Named moves, each a turn or a mirror, and the order they were made in; the first pair answered
J_590 (before -> after):
[ 6 10 10 -6  7  2 14 -4 -3  3  6  4  2]  ->  [ 4 10 10 -3  8 -2 15 -4  3  2  4  6  0]
[  2  -6   8   9  -7 -12 -22   1   9  -1  -2   0   9]  ->  [  6  -6   8   3  -9  -7 -23   2  -2   2   0  -6  11]
[11  0  5  6  6 -8 -3  7  6 -1 -4 -2  3]  ->  [14  0  6  2  5 -4 -6  7 -3  1 -3 -4  4]
[ -8 -16  14  12 -15  -5 -14  23   1  -4  -5  19  24]  ->  [ -2 -16  16   8 -17  -1 -16  25  -9  -1  -5  14  26]
J_922 (before -> after):
[ -7   2  -2  -7  12   1 -11  -4   9  -2 -10  -9   5]  ->  [ -5   1  -2 -10  10   4 -11  -3   4   0  -8 -12   5]
[ 5 -4  7 -3 -5 -1 -6  5 -6  6  3  4 -5]  ->  [ 3 -5  8  2 -4 -4 -8  6  1  3  2  7 -5]
[ -7   4  -5   4  14   3  21 -14   8   0   3  -1 -13]  ->  [ -5   5  -6   1  14   6  22 -14   1   3   4  -3 -13]
J_555 (before -> after):
[ 29  -3  18 -11 -15  -1 -16  18 -28   3   2  -1   1]  ->  [ 12   5  -6 -20  12  20  15  -8 -27  16   1 -18 -14]
[  1  -6 -13  -5  10   2  -3   1  -1   1   1  -8  13]  ->  [  0  -4 -12   3  12  -7   7  -2  13  -2   3   0  -3]
[  2  -5   1  -1  -8   9 -23   6  -7  -5  -1 -10  16]  ->  [-11   2 -12   0  12  16   8 -13   3   1   1 -13  -9]

Each pair is 2 to 3 moves apart.
[-21  -4   0   8   7   6 -28  -6   7   0  -9  -6  28]  ->  [ -9   4  12  24   7 -14   6 -11  22   0   5  12 -24] | J_555 then J_922 then J_555
[ -1  -4  11   5 -14 -15 -16   5   3 -11  -4  12   7]  ->  [ -7  -2   9  10  -8 -17  -7   1  13 -12  -3  15  -1] | J_922 then J_590
[  9  -4   1  -9 -13   2 -25  12 -15  -1  -6  -5  28]  ->  [-14   5 -22  -5  19  12  19 -17   6   6  -5 -10  -8] | J_555 then J_590
[ -5  13  -8 -16  15  18  12 -12 -20   8   2 -17   9]  ->  [-23   5  -8  -2  14   6  -5  -3   8  -9  -8  -8  30] | J_922 then J_555 then J_555
[  1 -12   2  -8  -8   4 -25  11 -13  -5  -8 -11  34]  ->  [ 23   0   7 -14  -7   8  11   0 -33  10   9 -10 -13] | J_555 then J_555 then J_922
[ -9  -2   3  13   1 -12   0   4  19  -9  -2  11  -2]  ->  [ -8   2  -2   7   9  -5  16  -5  13  -2   2   5 -15] | J_590 then J_555 then J_922
[ 25  -5   6  -3  -8   4  -3  -2 -18   1   6   2   0]  ->  [  8  -7  -6  -6  -1  12 -12  -4 -11  -2  -3  -7  20] | J_922 then J_555
[  4   4  12  -3  -9  -2 -13  11   6 -10   3  -2  22]  ->  [-14  10  -3  -1  11   4  12  -7  22  -7   1  -7   5] | J_922 then J_555 then J_922
[ 7 -9  4 -1 -4 -3 -9 -5  0  4  4  5  3]  ->  [  5  -7  -1  -3   2   0   2 -12   1   7   7   2  -8] | J_555 then J_555 then J_922
[ 16  -2   9  -1 -16  -2 -18   8 -13  -1  -1   2   9]  ->  [-12  -4  -9   4   0   1 -19  -1  11  -8 -11  -1  20] | J_590 then J_555 then J_922
[-13   1  -6   3   4  -1   2   1  13  -5  -2  -2   7]  ->  [ 4 -2  8  5 -9 -8 -6 11  4 -6  2  6  5] | J_590 then J_555 then J_555
[-24   4 -16   3  14   1  18  -7  16   6  -3 -10  12]  ->  [ -8  -2  -4  -4  -6   0 -12  11  -5   5  -4 -12  38] | J_555 then J_555 then J_922
[  8 -14   9  -1 -11  -7 -10   9 -14  -1 -16   1  11]  ->  [  9 -13   8  -3 -10  -3  -8   7 -20   3 -14  -1   9] | J_922 then J_590 then J_922
[ -1   0   0   6  -3  -1 -14   4   7  -2   5  -6  15]  ->  [ 3  3  5 11 -3 -8 -2  2 13 -2 10  2 -3] | J_922 then J_555 then J_555
[ -1  10 -18 -16  13   9  12  -9  -5   9   9 -11  -9]  ->  [ 23   6   3 -10  -8  -7   2   6 -14   7  16   3 -15] | J_555 then J_590
[ 19   1  -4   9 -10 -24   3   3   1   1  13  19 -12]  ->  [ 20   3 -15 -12  -5  -1  -1  -2 -26  12  12  -1   2] | J_590 then J_555
[ -6  -3   0  -4   3 -13  21 -18   1  15   4  -1 -15]  ->  [  2 -10  14   0 -16 -22 -11   1  -2   7  -2   6  13] | J_590 then J_922 then J_555
[ 10  -4   7   2  -7   8  13   1 -22  15   8 -10 -19]  ->  [  0 -12  15  19 -17 -11 -12  15   5  -3  -1   4   3] | J_590 then J_555 then J_590
[ -4  -1 -15 -17   4   3  -4  -3  -4   7  -6   0   2]  ->  [ -4  -1 -13  -8   5  -5   6  -5   7   3  -5   9 -12] | J_922 then J_590 then J_555
[ 11 -10 -10   8  -2   4 -13   1  -6  -7   6  -1   2]  ->  [  9  -7 -15   7   5   6  -1  -5  -4  -3   7  -3 -11] | J_590 then J_922 then J_555
[ 14   5  -7  -4  -1  -4  10 -18   5   3  -4   1 -27]  ->  [  1  -3  -6   6  -6 -13 -12  -8  24 -11 -15   6   0] | J_555 then J_555 then J_922
[  2 -12  25 -10 -10  -9 -19  25  -6  -2 -14  12  16]  ->  [ -7  -3  18   0   8 -15  22   7  16   0  -8  18 -30] | J_922 then J_555 then J_555
[-10  14  -8  11  16  -1  17 -13   5 -10  -2 -14  -8]  ->  [ -7   7  -2  12   2  -5 -15   2   2 -18  -8 -13  24] | J_555 then J_555 then J_922
[  0 -11   7  10 -16 -10  -4  20  26  -4   3   8   1]  ->  [-17 -11  -9   3  -5   5  -7  12  26  -2  -5  -7  16] | J_555 then J_590
[ -3 -10  13  15 -18 -20  -9  10  21 -12   2   4 -10]  ->  [-21 -12  -4   7  -6  -6 -16   4  24 -12  -8 -10  14] | J_555 then J_590
[  9 -11  13  -8 -23  -5  -2   9 -15  12  -3   6  -7]  ->  [ -4  -9  -3 -20 -10  12   2  -2 -20  17  -9 -10   1] | J_922 then J_590 then J_555
[-8  0 -1 -3 10  0 -4 -8  4 -3 -4 -1 15]  ->  [  2  -1   6  -6   0  -2 -10  -3  -8  -2  -1   1  17] | J_555 then J_555 then J_590
[ -3   0  -2  -5   6  13 -12   2  -4   2  -7  -8  20]  ->  [  0   5  -4  -9  12  17   7  -7 -10   9  -2 -10  -2] | J_555 then J_590
[  1  -3  13  13  -4 -17  -2   8  12  -6   4  15  -7]  ->  [-15  -4   1   9   2  -8 -12   5  15  -7  -4   6  14] | J_555 then J_590
[-23  -1 -13   5  11  -5  -6  -8  26  -7 -11  -1  11]  ->  [ 16   7  -3 -18   0   9   7  -7 -24  16   7  -9 -15] | J_922 then J_555 then J_590
[  3  -5  -5 -16  -3  12   6 -14 -14  15   3 -10  -7]  ->  [ 10 -12  13   1 -20 -13 -12   4   5  -1   2  11   0] | J_555 then J_555 then J_922
[ 14   4   3  11 -10 -15 -14  17 -11 -11  -9   0  11]  ->  [  2  11 -18  -3  13   7   8  -4 -21   3 -10 -19   2] | J_922 then J_555
[  5  -3   2   3 -10  -7 -13   7   6  -3   5   6  13]  ->  [-8  1 -9  6  6 -3  7 -6 19  0  4  3 -2] | J_922 then J_555 then J_922
[ 13 -13  15   8 -18  -4 -20   6  -2  -2   9   9  10]  ->  [  4  -5   7  13   1  -1  14 -12  12   3  15  10 -25] | J_922 then J_555 then J_555
[ 26   0   3  -5   9  21   9  -2 -23   6  -1   5   4]  ->  [27 -2 16 14  2 -2  5  9  0 -8  0 25 -2] | J_555 then J_555 then J_922
[-24  -2 -10  17   6 -14   7  -6  21  -6  -9   3 -13]  ->  [ 15   4   7  -2 -10  -6   9   0 -25  11   6  -2 -28] | J_922 then J_555 then J_590
[  6  -1  15  13  -1 -15   2   1   6  -4   3  10 -21]  ->  [  8  -2  18  12  -5 -16  -3   5   3  -6   3  10 -15] | J_590 then J_922
[ 18  -2   8  -6 -15  -1 -14  14 -19   1  -5   0   9]  ->  [ -3  -3  -7  -8  -1   9 -15   6  -7  -1 -14 -10  24] | J_590 then J_555
[ 10   2   6   5  -6   3 -18   3  -4  -7  -3   8  21]  ->  [ 19   8   3  -4  -1  12   0  -7 -19   4   5   1   0] | J_555 then J_555 then J_590
[ -1  -2  10   6  -6 -12  -1   2   5  -6   8   7  -6]  ->  [  4   1   4  -7  -3   2   5  -3 -13   4  11  -4  -7] | J_922 then J_555
[  7  -8  -3   1  -5 -15   2   1   8   1  -3  11  -5]  ->  [  1 -11  -7   0  -4 -10  -5   2  10  -1  -8   7   7] | J_555 then J_590
[  3  -2  12  -2 -12 -23  -9  12  24   1   2  11   8]  ->  [ -4   3 -11 -26   5  10  -1  -5   0  19  -1 -17  17] | J_590 then J_922 then J_555
[-16  -1 -16   3  15   8  11 -11  18   0  -1  -7   4]  ->  [-17  -3 -12   8  11   1   4  -7  24  -4  -3  -3  10] | J_590 then J_922
[  1  -5  -2   0  -5  -9 -21   5  11 -12  -1   4  18]  ->  [ -4  -3  -4   6   0 -11 -12   0  21 -14  -2   6  11] | J_922 then J_590
[-2 -2  6  5 -2 -5 -1  0  3 -8  0 -1  2]  ->  [ 4 -1  8  2 -3 -4  3  1 -3 -5  3 -1 -5] | J_922 then J_555 then J_555
[ 12  16   5   4  -5  -7  22  -8 -17   9  -4   3 -24]  ->  [ 10   6  13  11 -21 -17 -16  10 -10  -4 -12   8  13] | J_922 then J_555 then J_922
[ -7  -4  22  -2 -16 -17  -9  10  10  -7  -2   4   9]  ->  [-28  -4   6  -8  -1  -4  -5  -1  14  -4  -8  -8  19] | J_555 then J_922
[-11  -7  -7 -19   0  12 -22  -1 -16  -5 -18 -15  19]  ->  [-30  -5 -14  -3  14   3  -5 -11  16 -12 -20  -7   3] | J_922 then J_555
[ -9   2 -18 -16  26  24  10 -12  -9   3   2 -23  -2]  ->  [-12   2 -19 -14  29  21  13 -13  -1   1   1 -21  -7] | J_590 then J_922 then J_590
[ -5  -2  -7  -5   6  16  -1  -7 -12   4  -2 -11   7]  ->  [ -9  -1  -9  -3  10  15   6 -11  -5   3  -2 -10   2] | J_590 then J_922
[ 12  -4   9 -14   5  15  20  -6 -26  10   7 -10 -14]  ->  [  5  -3   6  -8  11  10  30 -11 -11   7   6  -6 -24] | J_590 then J_922
[ -5  -3  10   8  -7 -16  -7   5  -5  -8 -14   8   4]  ->  [-17   2  -2   5   8  -8  14  -9   0  -3 -13   2 -10] | J_555 then J_555
[ -1  -8   8   8 -17 -13 -26  14  10 -11  -3   9  22]  ->  [-21   3 -14  10  14  -2  18 -14  27  -2  -1   1 -12] | J_922 then J_555 then J_922
[ -2  -2   5   6   1 -18  18  -4  -2  -3   0   0 -26]  ->  [  8  -6  15   6 -13 -23  -3  10 -11  -6   0   4 -10] | J_922 then J_555 then J_922
[ 3 -3  3  3 -1 -3  1  6  4  1 -1  5 -4]  ->  [-3 -4  1  3  1 -2 -2  5  7 -1 -4  3  2] | J_555 then J_590
[ -2   1   3  18 -22  -6  -3   1  26 -11   7   9  -6]  ->  [  4  -2   7  14 -29  -4 -15   7  17 -11   8   7   4] | J_590 then J_922
[-6  1  0  6  6 -5 -2  3 14 -5 -3  3 -1]  ->  [-7  2 -2  4  9 -2  5 -1 12 -2 -1  0 -7] | J_922 then J_590
[ 22   2   7 -10 -11   6   2   1 -23  15   8   1  10]  ->  [ 21  -2  12  -4 -16  -1  -8   8 -15   8   5   6  18] | J_922 then J_590
[  9   6  11  12   0 -14   7   2   3  -6   3   8 -18]  ->  [ 17   6  10  -2  -5  -1  -1   3 -22   2   4  -2  -9] | J_922 then J_555
[  6   7  -4 -10   0  10  -2  -7 -13   8  -3 -13   2]  ->  [-11   5 -10   0   8   3  -5  -9  14  -1  -9  -8   7] | J_922 then J_555 then J_555
[ 19 -11  10  -5  -9   2  -7  11 -19   5  -1  -2   6]  ->  [ -4 -14   0   2   0   0 -16  10   4  -5 -12  -3  24] | J_590 then J_555 then J_922
[ 17  -3   7   8 -14 -10  -4   7 -12   6   6   1  -5]  ->  [ -3  -8  -1  14  -5 -12 -13   7  11  -3  -5   0  13] | J_590 then J_555 then J_922
[ 17  -8  14  -7 -15   5 -12   8 -22   1   7   0  12]  ->  [ -7  -9   0  -6  -2  13 -17   1  -6  -4  -2  -7  31] | J_590 then J_555
[ 30  10  15   1 -20 -12  -9   7 -24   6  13   8   2]  ->  [-14   5  -4  20   0 -20 -11  -2  28 -13  -6  11  21] | J_590 then J_555 then J_590
[ 22  -6  13 -14 -15  22 -11   6  -7   3   5 -13   9]  ->  [ 22  -4  22   5 -14   4   7   5  16  -3   9   5 -21] | J_555 then J_555
[ 14   7   6   1  -2   3  24  -8 -11   2  15   7 -18]  ->  [ 11   2  16  15 -10 -12   9   3   6 -10  12  20  -8] | J_555 then J_590
[  9   7  -1  -8  -1   6   2   0 -18   7   6  -7  -9]  ->  [ -6   6 -13  -6   8  11  -2  -4  -6   4  -1 -13   5] | J_590 then J_555 then J_555
[  4   8  -3 -13 -20 -18  -3 -13  -1   1 -13 -15   7]  ->  [ -4  10  -5  -9 -14 -20   4 -18  10  -1 -15 -14   3] | J_590 then J_555 then J_555
[ 13  12   9  -7   0   5  20  -4 -15  16  14  -6 -14]  ->  [ 12   4  13  -9 -11   5 -11   9 -21  11   6  -8  21] | J_555 then J_922 then J_555
[ 19  -3  18  -7 -10   0 -11  10 -15  -2   8   4   1]  ->  [-10  -4   6  10   9  -8   2  -2  27 -13   0  10  -5] | J_555 then J_922
[ -9  -5   2  18   0 -18   6   2  25 -10  -6  10  -6]  ->  [  0  -8  -1  -4 -10   2 -20   8 -11  -1  -8  -7  29] | J_555 then J_922
[  2   3  20   0   1   9   9   4 -24  -2  25  13  -1]  ->  [ -7  -2  14  -3   2  14  -8   6 -22  -5  17   7  23] | J_922 then J_555
[  3  12  -7 -15   9  33  -8  -8 -28  22   0 -17  11]  ->  [ 26   8  28  13 -19  -8 -17  17  -8   5   8  21  -7] | J_555 then J_922 then J_555
[ -3   7  -2   8   8   2  17  -6  15   4   2   1 -19]  ->  [-15   2  -6   9   8   3  -2  -2  24  -3  -7  -1   5] | J_555 then J_555 then J_590
[ 10   0   4 -12  -8   1   0  12 -16   4   2   2 -10]  ->  [ -2  -3  -3 -13  -4   6 -13  12 -11   1  -5  -4  10] | J_922 then J_555
[-18  -7  -4  12   3  -1  -4   9  12   0  -5   8  13]  ->  [-14  -8  -2   7  -1   1 -11  12   4   1  -5   7  19] | J_590 then J_922
[-14  -4   1  11   5 -21  -2   9  26 -20   6   4  -3]  ->  [ -3   5  -8 -11  15   3  21  -6  -8   2  16 -15 -23] | J_590 then J_555
[ -6   5   7  11   6  -8  10   2  11  -6  -3  10 -11]  ->  [ -2   2  10   6  -3  -7 -12  12   1  -9  -8   7  14] | J_555 then J_590
[ 9  5  6 -3 -8 11  1  8 -8  8  2 -2 -3]  ->  [-1  3  1 -2 -5 12 -9  9 -1  4 -3 -4 14] | J_922 then J_555
[-11  -6 -18   7   4   4  18  -2  13   1   4  -7  -8]  ->  [  6  -7  -3  11  -9  -8  16   7   8  -1  11   3 -18] | J_590 then J_555
[ -1 -10  -9   4  10   4   4  -8  10   6  -7  -4  -3]  ->  [ 15 -12   0  -1  -3   4  -9   2  -5   7  -2  -3   5] | J_555 then J_590
[-24  -5 -16   0  16   7  -7  -5   9 -16  -9 -15  13]  ->  [  3  -3  -4 -16   1  15 -11   1 -29  -4   1 -21  10] | J_555 then J_590
[-13 -17  11  -3  -6  -2 -21   6   1   1  -6  -1  10]  ->  [ -3 -12  10 -15  -4   8  -8  -1 -19  13   2  -7  -5] | J_555 then J_555 then J_590
[  5  -6   9  16 -11 -18  -1   9  24   3  -2   5  -3]  ->  [ 11  -8  12  12 -18 -17 -12  15  13   3  -2   3   5] | J_590 then J_922
[ -1  -5 -12  -1   6   4  -7   5  14 -18  -4 -10  25]  ->  [ -4  -4 -11   4   9  -1   2   3  24 -20  -3  -5  13] | J_922 then J_590 then J_555
